A hidden rule labels the rows of this table. It goes by one to three of the table's principal directions, not those with the most spread.
[ 27  60 -11  74  -4 -41  72  27  -9   8  40 -89 -81 -13  10  -5  48  10 -44  38  37  -4  70   1  37 -15  71 -15 -57 -67  11  85 -19  -1 -26   6 -33] z391
[-29  -4 -19  -4 -23   3   8  -3 -44 -10  40 -29 -21 -18   1 -12 -19  20  -4 -38   9   5  20  16  11 -14   5  16   2   5  -7  21 -18  11   2  24 -25] z956
[-13 -18   1 -23 -28 -11  -8 -36   9 -12 -14   8  34 -10 -30 -18   5  -4   9 -38  35 -33  17  -7 -16  -9 -44   1  22  13  16   3  31  17  30  32   1] z854
[-30   2  -8 -25 -20   1 -12 -25 -22 -16 -38  74  37 -14   4  76   1 -34  23 -25 -23 -25 -25  -2  29   2 -30 -32  41  29  -9 -46  29  -2  42  -3  40] z956
[-11 -24   0 -53 -10  -2 -23 -13 -14   7 -16  27  52  -6 -15 -13  -8   2  14 -39   2 -12  -3  26 -13  20 -42  35  32  16  10 -25  11  12  25  18   6] z138
[ -8 -19  -4 -10   0 -61  41   8   0  -6 -35  29  32 -22 -29   6 -21 -12  54  -9 -13  -9 -34   2   4 -28  31 -36  15   4  25  -6  -7  27  14   9  50] z956
[ 75  46   6  88   4  -9 -28  33  23  21   0 -57 -80  16  56  21   9   9 -45  88  30 -16  31 -19  12  -6  32 -49  -5 -44 -41  41  43 -58  -1 -11 -15] z911
[ -9  20  -1  18 -14   7  17 -18 -29   1  13 -13 -30   4   1  17  35 -23  -7   5  15 -13  23   1  19  19  -8 -15  12   6  -4  17  12   4  -4  -1 -10] z391
[ 36  15  29 -16   3  -6 -35   8  21  18 -40  31   6  10  26  34  41 -13 -25  27  19 -19  18   5   6  52 -13  16  33 -38  -1 -44  27 -38  49 -26  -1] z911
[ -4   0 -15   9  -6   2 -22   8  -2 -17 -24  26   0   5  18  15 -16 -16  21  11 -10  -7 -25   0   9  -5  12 -13  16   0 -23  -8  27 -16  34  -4   6] z512
[-30 -19 -21  -3  -9 -19  -7   4  22 -48   9   0  36 -29 -13 -41 -46  41  32 -44 -25   8 -24 -10  -7 -69  -5   9 -45   6  -9  20 -11   4   5  41  -3] z391
[-17 -13  -1  -2 -12  -1  25  -4  28 -21 -22  18 -28  11 -40 -34  -7  11 -11 -41  25  -5  22 -33 -23 -34 -16  11  -2   2   4  -7 -18  43 -12  -2 -34] z854
[  3 -20  -4 -24  11 -12  22  21  31  10 -21  -1   2   6 -12 -10 -31  10  -3 -10  17   7  -1  -6 -15 -20  47  12   6 -16  21 -14 -24  21   3 -17   9] z138
[ 30  20  -9  58  34  57 -13  36  -3  18  61 -57 -48  13  51  19 -23  22 -23  62 -44  57 -23   2  -3 -12  48 -10 -71   9 -34  35 -46 -41 -82 -21  -3] z911
[ 26   1   2  50  -2  -8 -14   8  18  -6  -2 -44 -50  21  13 -33 -30  12  11  46  16  -5  -5 -16  -8 -26  22 -35  17  -3 -26  32  29 -20  -4   6 -11] z956
[-41 -25  -9 -67  -8  32 -20 -21 -45   4  -5  44  46  -2 -20  14 -14  -4  -4 -61 -12   1  -3  30   1  27 -51  46  22  37   8 -50 -14  19  11   6  -7] z138
[ 16  20 -12  31 -30 -33 -15  -4   3 -19 -14 -15   1 -10  37  34  -4 -11  20  21   9 -29  -9  -6  28 -22  26 -53   1 -13 -15  36  51 -31  44  18  21] z956
[-35 -37   8 -57  57  56  23  14  47  -1 -15  76  43  15 -51 -18 -11   4 -11 -38 -51  56 -37 -19 -43  -2 -14  62 -49  24  29 -76 -87  46 -59 -48   0] z138
[-10  31 -11  23  -4  23  25   8 -45   3  47 -59 -53  -3   9  11  23  12 -27   8  15  11  48  32  32  13  26  30 -22 -19 -10  34 -30 -20 -20   6 -35] z391
[-37 -46  -1 -35  -6   7  17  -3 -13 -10  -6   5  -4   2 -49 -25 -40  23   3 -65  19   8   8  -5 -20 -29 -17  23  -4  34  13 -28 -49  39 -23   7 -22] z956
[ 21  23  31   9 -17 -36  26 -36 -18  28  15  -9  -6 -16 -18  -1  65 -10 -15   5  22 -28  43   1   1  37 -49 -21  36  -6  25  17  22  20  -7  17   6] z956
[-43 -34  -8 -61   9  -1  -4 -17  -3 -15 -25  83 101 -17 -25  17 -14 -22  49 -52 -59   7 -64   4  -6  -3 -40   4 -11  49  20 -45 -10  32   2   2  50] z138
[ 11   2 -11  16  13  34  -7  22  29  -3 -17   3 -29  28   9   2 -18  -2 -14  19   2  14  -6 -14 -13 -13  27   9 -16  -5 -17  -4 -10  -8 -14 -26 -15] z138
[ -6  12  12   7  -6 -22  57   1 -24  10  21 -11 -38 -11 -28 -11  47   2 -17 -24  14   4  43  -1   4  12  -8  10 -12 -10  19  14 -42  40 -36  -3 -22] z911
[ 33  24   9   6  21  41  -5 -15  -7  43 -28  41  -3  28   9  60  13 -36 -17  62 -27   5 -20  15  -1  49  -4 -19  47  11   4 -36  16 -16 -15 -32  33] z391
[-38 -27  -6 -14 -11  54  37 -16 -56  19  13 -27 -92  43 -60 -37  -6  -5 -52 -51  74  -2  70   0 -19  20 -24  41  37  34   7 -18 -42  64 -43 -17 -81] z854
[ 10   6  18  -7  18   6 -56   2  46 -26 -29  55  45  12  41  -1   3  -9  52  43 -65  12 -71  -4  -1  19 -11   0  22  -6 -30 -29  42 -48  38 -17  30] z911
[ 57  -9  16  -1  16  65 -72   5 -19  64 -25 -40 -37  51  26  39 -16 -16 -67  70  77 -19  36  31  -9  68   5  15  55  -5  -9 -44  33 -68  26 -27 -22] z911
[ -4 -23  18 -57 -11 -22 -25 -32  39 -11 -66  75  85 -14 -32  15 -11   0  32 -27  -6 -29 -23   2 -15  -4 -47   6  52   6  23 -59  31  -5  58  19  43] z391
[  3 -38   5 -25  19 -30  80  37 -50  67 -19 -38 -54   8 -77  -5  10 -16 -57 -40 105 -19  86  13 -12  21  25  21   6  -1  56 -25 -71  76 -41 -27 -27] z512
[-13 -34   1 -20 -19 -24  -7  -8  -4  -7 -13 -11  -3 -12 -31 -28 -41  25  -4 -39  49 -24  25  -4 -11 -29 -12   4  36   1  10 -16   6  12  35  27 -16] z956
[ 23   7  19  -1 -13 -14  -7 -12  53  -5 -22   9  -5   0 -16 -27  18  19 -20  -3  33 -20  34 -21 -25  -7 -25  16  25 -35   7  -4  21  -1  27  10 -17] z854
[  9 -10  -4  -4   7  34 -27  16 -10  12 -23  20 -22  23  12  18  -1 -25 -18  18  28  -1   3   5  -7  33  14  17  23  -7 -11 -33   6 -18  29 -29 -17] z512
[-40 -19  -2 -41  -6  12  -3 -14 -18 -15   8  49  38 -19  -8  20  -1  -3   9 -54 -29  11 -20  -4   3   1 -30  12 -10  28   6 -36 -26  20   3  -2   8] z911
[ 52  24 -14  38 -15 -28  17  21   8  31 -10 -42 -48   8  18  -4  12 -15 -25  42  61 -25  40   2  -7   7  56 -18  29 -50   5  48  34   2  26  -1  -6] z138
[-40 -17  13 -35 -10  14  12 -19  16 -24 -22  30 -28  18 -40 -28 -12  23 -22 -54  19  -3  29 -21  -7 -13 -32  36  31   2   5 -49 -22  32   8 -11 -47] z391
[-17   8   0  11   5   4  45  10 -14  -5  23  16 -38   2  -8 -11  30  -8  -5 -18 -23  28   1 -16  -2   7   7   7 -27   2   2   7 -46  43 -45 -25 -22] z512
[ 17  23 -10  29  26  -7  39  12  33  -4  16  10  27  -2  18  -5  -2  -6  59  51 -93  47 -75   4 -10 -18  55 -24 -37   0   3  46 -20   4 -54  -7  57] z854
[ 25   9  -7  16  -8 -23  33   4  -3  28 -10 -36 -45   7 -28 -28  -4   8 -40  13  61 -20  56   8  -9  -1  28   7  32 -38  25  20   7  21  11  12 -27] z854
[ 19  18  -5  17  31   6  11  31  62 -19   6   4  19   1  25 -19 -23  27  43  48 -78  53 -61   7 -14 -29  66  18 -41 -31  -8  23 -31 -30 -26  -9  30] z391
[ 54  42   8  40  -5   1  -4 -15 -22  46  24 -48 -17   1  39  51  25 -13 -23  70   4 -12  15  20  18  31  13 -47  18  -7   1  39  34 -36 -15   6  31] z956
[-37   3  -2 -13  -3   7  22   3 -16 -19   8   5 -17 -18 -24  13  11  16 -32 -42  17   1  41   0  24 -10  -6  32 -25 -15   6 -25 -40   3   7   1 -34] z956
[-24 -43  12 -58  21  35 -15 -19   7   8 -25  30  47  23 -37 -18 -17 -17  27 -14   0   5 -26  14 -27  27 -25  34  38  37  18 -51  -4  11   3 -13  16] z854
[-21 -13  -6 -17 -27  -4 -12 -24  -6 -18 -35  49   8   3 -16   4   2 -23  16 -36  16 -31   0 -15  -5   0 -44 -11  48  21  -9 -22  37  24  36   5  -2] z138
[ -5 -20   1 -27  18 -57  51  31   9   8 -37  33  22  -9 -45 -32   7  -6  19 -31   0  -1  -3   1 -11  -5  12  16  -9 -15  34 -15 -32  56  -7 -10   9] z512
[  28   17    0   33   27   43   65   11  -16   57   42  -73  -75   36  -20   -2   12    5  -64   30   19   34   44    5  -16   11   38    6  -47    9   25   37  -69   35 -116  -28  -27] z854
[-32  13 -16  -6 -31 -22  -6 -17 -25 -30  21  27  21 -38   9  -2  18   1   7 -48 -15 -16   7  -5  19  -9 -40   0   5  -2 -12  13  25  15  37  29  -8] z512
[-33  -5 -11 -15 -12 -21  -5 -12 -19 -30  14  25  66 -41  10  33  -3  -3  42 -34 -46   1 -40   3  25 -23 -16 -24 -38  26  -1   5  -1  -5  10  25  40] z911
[-16 -14 -22  -3 -30 -30  38  15 -28  -7  28 -49 -39 -10 -21 -64 -22  33   4 -50  35   3  37  16 -11 -28  26  33   0 -14   6  48 -31  45  -8  30 -44] z138
[ 34 -12 -10  28 -12   1 -23  25  -1  19  43 -89 -51   6  23 -55 -39  42 -22   9  48   4  33   5 -29 -21  24  12  -1 -11 -21  55   1  -7 -17  22 -35] z512
[ -3 -20 -26  47  -2 -15 -10  31  15 -29  40 -46 -42 -12  17 -58 -76  49  -9 -11  -1  23 -16 -40 -16 -83  36 -29 -54  -1 -25  42 -16  11 -21  20 -32] z512
[-19  13  -9 -22 -49 -42 -29 -55 -25 -23 -22  70  79 -36  24  49  39 -55  40 -23 -13 -53 -29  -5  30  24 -50 -55  51  12   6  -3  95   2  94  29  48] z138
[ -6  25 -14   9   8  33  34   6 -50  26  53 -23 -16  -9   9  36  31  -9 -23  -1 -24  27  17  26  15  23   9  13 -38  14   2  25 -47  12 -61  -8   2] z138
[ 13  36 -12  35  -7 -62  23   8  55 -45   5  13  55 -42  44  13  -2  10  86  37 -90  18 -76  -7  19 -57  64 -52 -38 -31  -7  63  18 -27  14  26  77] z391
[-52 -23  -7 -38  12   7  25 -23  25 -23  -9  39  50   0 -52 -27 -12   3  11 -68 -32   3 -16 -29 -13 -39 -55   8 -33  48  16 -19 -18  62 -44   2   7] z854
[-37 -88   9 -59  -5 -17 -36   7  41 -36 -58  -2  12  24 -56 -86 -98  48  27 -72  56 -18  -5 -22 -38 -60 -21  34  32  26  -1 -54  -5  21  35  14 -36] z956
[-22   7 -36  12 -37 -27 -38 -13  -3 -51 -10  37  39 -25  40  12 -32  -8  44 -17 -35 -21 -49 -14  24 -41  -3 -44   8   5 -31  22  67 -13  67  33  20] z138
[ -50  -36    3    6   46   35   67   40   27  -42   42   16  -44   17  -28  -67  -26   22   43  -18  -74  102  -67  -31  -34  -36   70   36  -89   17    4   -7 -127   47  -98  -50  -27] z911
[ -8   3 -41  55  10  24  57  39  10 -14  17 -66 -93  17 -36 -46 -47  32 -33   1  40  25  41  -9 -13 -69  76  22 -55 -24  -6  50 -60  22 -52   4 -59] z854
[ 37  13   8  20   5  -6  24  -3  13  37  -8 -25 -28  12 -16  -1  26 -14 -42  31  49 -17  42  -7 -15  17  12 -11  10 -23  26  13   9  12  -9  -8  -6] z854
[-15  30 -25  24 -36  -2 -28 -22 -27 -30  21  -9   0 -15  48  24   6 -15  17   6  -9 -22  -8   3  39  -4   1 -31  17  -3 -32  38  63 -29  52  24   3] z854
[-22  27 -21  35   8  33  43  19  -5 -17  38 -37 -60   3  -3   0   5  18 -28  -5  -6  29  30  -5  15 -30  36  21 -59 -12 -14  32 -54   5 -51  -9 -38] z391
[-23 -21  11 -22  13  32 -21 -29  -2  -7 -18  63  37  14   0  34 -20 -27  40   5 -59  14 -70 -12  -3  10 -30 -33  27  60  -7 -51   7   1 -12 -22  43] z956
[ 38  11  16  35  -5 -23  -2   2  32   6 -20 -25 -41  18   6 -17   8   2 -12  38  35 -20  19 -21  -8  -3  13 -27  21 -26  -3  16  31 -11  11  -5 -11] z956
[-15 -32  19 -23  -6 -41  64  10 -37  28 -14 -26 -57  16 -67 -47  28 -10 -13 -54  79 -25  68  -4 -12  20 -19  17  33  13  28  -7 -36  81 -32 -15 -39] z911
[  23    5  -27   73   17   28    6   55  -14    7   85 -106  -82    4   44  -30  -48   47  -36   31   -5   56    3   -7   -8  -47   78   -6 -102   -6  -30   76  -63  -16  -83   -1  -43] z512
[ 30   7 -10  45 -21 -50  17  21  30  -7 -28 -52 -61   8   4 -23 -11  -2  -9  29  83 -37  40 -22   4 -33  69 -34  21 -54   1  42  39  -7  51   5 -19] z854
[  28   14   15   53  -15  -53   35    8   -7   25  -12  -46 -104   11  -39  -51   52   -9  -72   -3  115  -59  110  -42   -6    6  -34  -24   32  -34    5   26   34   51    1   -2  -70] z512
Which label does each new row get?
[ -6 -31  -2 -56  11 -39   6  43  49 -10 -17   1  41 -26  -3 -21 -46  47  -1 -37  13  16   0   6  -9 -37  66  51 -21 -55  30 -30 -46  -3  47  -1   6] >> z911
[ 39  28   0  59  -7 -58 -49  28  58 -39 -56  35 -11  -5  66  20 -28  -4  51  74 -32 -25 -56 -34  24 -39  40 -77  47 -44 -55   4  90 -63  83  -5  40] >> z911
[-10 -11 -18  48  14  26  12  32 -29  -4  92 -76 -50 -11  30 -16 -48  40  -5  -2 -36  59 -22 -14  -3 -51  42 -23 -91  35 -28  54 -71   4 -95   2 -15] >> z911
[ 12  12 -14  25  19  26  18  32  10  11 -16   6 -57  31  -2 -10   1 -14 -16  26   7  14   9  -4 -13   6  32  17  10 -16 -17   1 -13  13 -21 -35 -23] >> z138
[-18  10  -2 -11  -5  46  43 -33 -32  30  28 -27 -35  28 -35  -2  38 -16 -50 -32  29  -2  56   2  -6  28 -38  22  -5  33  20  14 -25  54 -68 -11 -35] >> z854
[ -7  41 -11  28  -9 -40  65  -9 -29   3  22 -11  -7 -17  -7  13  60 -27  -6  -6 -14 -11  20  -4  32   4   1 -32 -40  -6  21  52   1  42 -32   6   6] >> z138
[  8 -20   8  -8   2  -8   1   6  -5  10  11 -40  -4   4  -3 -22 -29  21  14   6  11  10  -4  17  -9  -5  27   7   6   2   9   8 -18  -8  -8   9   2] >> z956
[ 48  34  -8   0  10  27 -17  14 -13  53   5 -23   6  -1  21  43  36  -9 -72  35  36 -10  52  39   5  51   8  37 -12 -43  15   4   7 -35  12  -3  -9] >> z138
[-66 -40 -21 -43 -15  13  -3 -27 -23 -25  15  26  32 -12 -36 -23 -44  16  -8 -98  -8  -2  -4 -23  -7 -43 -61   7 -21  59   5 -23 -18  60 -18  21 -20] >> z138
[-14 -50   8 -37  26 -27  87  38 -41  53 -13 -35 -41  12 -87 -26  -4   0 -36 -60  75   0  63   9 -18   4  18  31 -19  18  55 -25 -96  89 -71 -27 -28] >> z911
[-22 -37   3 -22  -5  -2 -14  -3  17 -25 -27  23   1  19 -16 -38 -51  17  33 -28 -11   5 -33 -16 -18 -28 -10   1  24  26 -11 -25  -1  17   5  -1  -9] >> z956
[  54   12   15   66   58   74    2   54    2   52   60  -75 -101   41   30    2  -17   33  -63   76  -20   70    7   -7  -25    6   40    4  -69   11  -31   16  -83  -26 -127  -50  -31] >> z911
[ 61  65  -5  76  -2  29 -10  -6 -43  53  24 -58 -70  22  63  76  41 -46 -49 110  26 -19  30  18  37  56  40 -60  32 -20 -19  43  58 -55   0 -18  10] >> z854
[-28 -34  12 -47   3 -31  -1  14  52 -47 -25  26  36  -4 -25 -78 -42  50  69 -36 -35  23 -39   8 -24 -35  11  58  19 -18   0 -21 -26   4  27  14  -3] >> z956
[ 20   3  33 -50  -2  34 -45 -53 -18  49 -37  29  45  22  -9  54  35 -33 -34  18  29 -40  25  30   4  81 -73  11  78  20  23 -62  52 -27  33  -6  20] >> z391
[ -3  11   9 -36 -14   6 -56 -49  18 -10 -34  68  78  -9  14  29  17 -24  22  11 -25 -31 -28  10   7  34 -56  -2  69   0   0 -39  80 -34  80  16  39] >> z854
[  2 -10  23 -27 -14 -10 -35 -26  43 -17 -24  14  18   7 -14 -51 -10  31   8 -12  12 -18   9  -5 -21  -2 -44  30  56 -16  -2 -21  37 -11  45  21 -17] >> z391
[-29 -37 -12 -13  33  51  21  18  48 -18  -4  -9 -29  44 -50 -89 -58  29  12 -18  -5  43 -15 -13 -52 -41  21  59 -13  18  -4  -7 -52  38 -56 -18 -39] >> z854
[  0 -40  32 -52  14 -21  -9   1  13   7 -19  13  44  -5 -22 -21 -28  28  24 -13  -9  13 -23  18 -17   8  -1  27  15   2  28 -48 -32  -7  10   2  17] >> z956
[ -6  26 -21  43   7  44  37   5 -34   9  29 -23 -72  23   0   5  15 -21 -18  30  -2  23  13   7   7  15  36   1  -7   1 -11  29 -24  11 -43 -21 -28] >> z854
[-14   2  18  15  -1 -15  55  22   0 -10  16 -35 -73  -1 -44 -37  47  27 -44 -48  52   2  80 -22  -2 -11 -15  39 -53 -21   5  11 -68  37 -49 -10 -71] >> z911
[ 27  41 -16  44  -5  64 -35  -5 -40  22  37 -36 -36  18  64  66  30 -33 -49  58  10   4  13  14  27  46  20 -18 -24  -3 -25  27  26 -55  -1 -17 -14] >> z138
[ 12   2  23 -31 -30 -36 -66 -60 -25  11 -47  51  83 -11  25  58  29 -54  33  17   4 -69 -26  11  29  56 -74 -63  93  26   5 -35 120 -33  94  21  62] >> z911
[ -3  23 -35  56 -14 -58  25  45   2 -39  20 -26 -13 -45  21  -4  14   4  15 -13   3  -8   8 -20  26 -58  41 -28 -79 -35 -22  70  -1   1  10  23  -3] >> z512
[ 18  15  18  -7 -24 -39 -38 -10  20 -11 -54  39  16  -4  28  38  26 -20   9  14  21 -48   5  -9  24  20 -18 -27  59 -29 -11 -28  71 -35  87  -3  18] >> z911
[ 19  33  -9  31 -45 -17 -26 -39 -10  -7  14 -38  -2 -13  32  13  17 -11  -1  27  34 -43  24   5  20   3  -5 -39  41 -19  -9  52  82 -35  60  42   6] >> z854
[ 34  10   3  -2  -4 -12 -24   5  63  -6 -39 -19   3  11   2 -31 -17  26 -11  34  41 -20  23   9 -13 -11  33  33  32 -65   6   3  38 -42  64  15 -13] >> z854
[ 16   1  19 -10   3   4 -22  -7  20   6 -30  29   1  15   6   5   6  -8   0  25   3  -7  -7  -1  -6  26  -7   4  46 -14  -1 -34  24 -19  32 -15   4] >> z956
[-43  48 -56  38 -34  13 -34 -16 -61 -51  76  -8  35 -45  90  54   8 -23  48   0 -82   7 -54  15  65 -17   7 -45 -43  23 -57  75  53 -40  26  36  31] >> z138
[  3 -18  22 -51 -17  -9 -90 -28 -11  -2  -7  41  91 -24  38  20  14  -9  17 -13 -10 -26 -27  15   5  48 -68   5  35  10  -5 -41  62 -45  81  21  26] >> z512
[-32  -2   3 -36 -28 -35 -30 -31  -2 -37 -12  75  85 -40  16  22  33 -24  50 -47 -39 -25 -37 -11  17   9 -62 -18  16  16  -5 -18  49   3  62  20  39] >> z512
[  26   21   16  -28   41   -8  -22   43   73  -17   -3   46  114  -33   58   52   32   18   31   23 -106   52  -74   12   10    3   35   32 -119  -39    8  -14  -48  -63   -7  -22   64] >> z512
[ 13  23   4   6 -20  25 -45 -45 -53  25  31  -1  27  -2  45  52  39 -41   2  26 -17 -20 -11  19  19  59 -55 -38  34  40 -16  15  63 -25   7  11  30] >> z512
[  53   52   14  108  -18    8   12   12  -38   34   71 -127 -127   14   50   37   79  -14  -78   55   92  -26  101  -27   32   21   12  -62  -55  -11  -33   94   12  -32  -61  -13  -48] >> z911
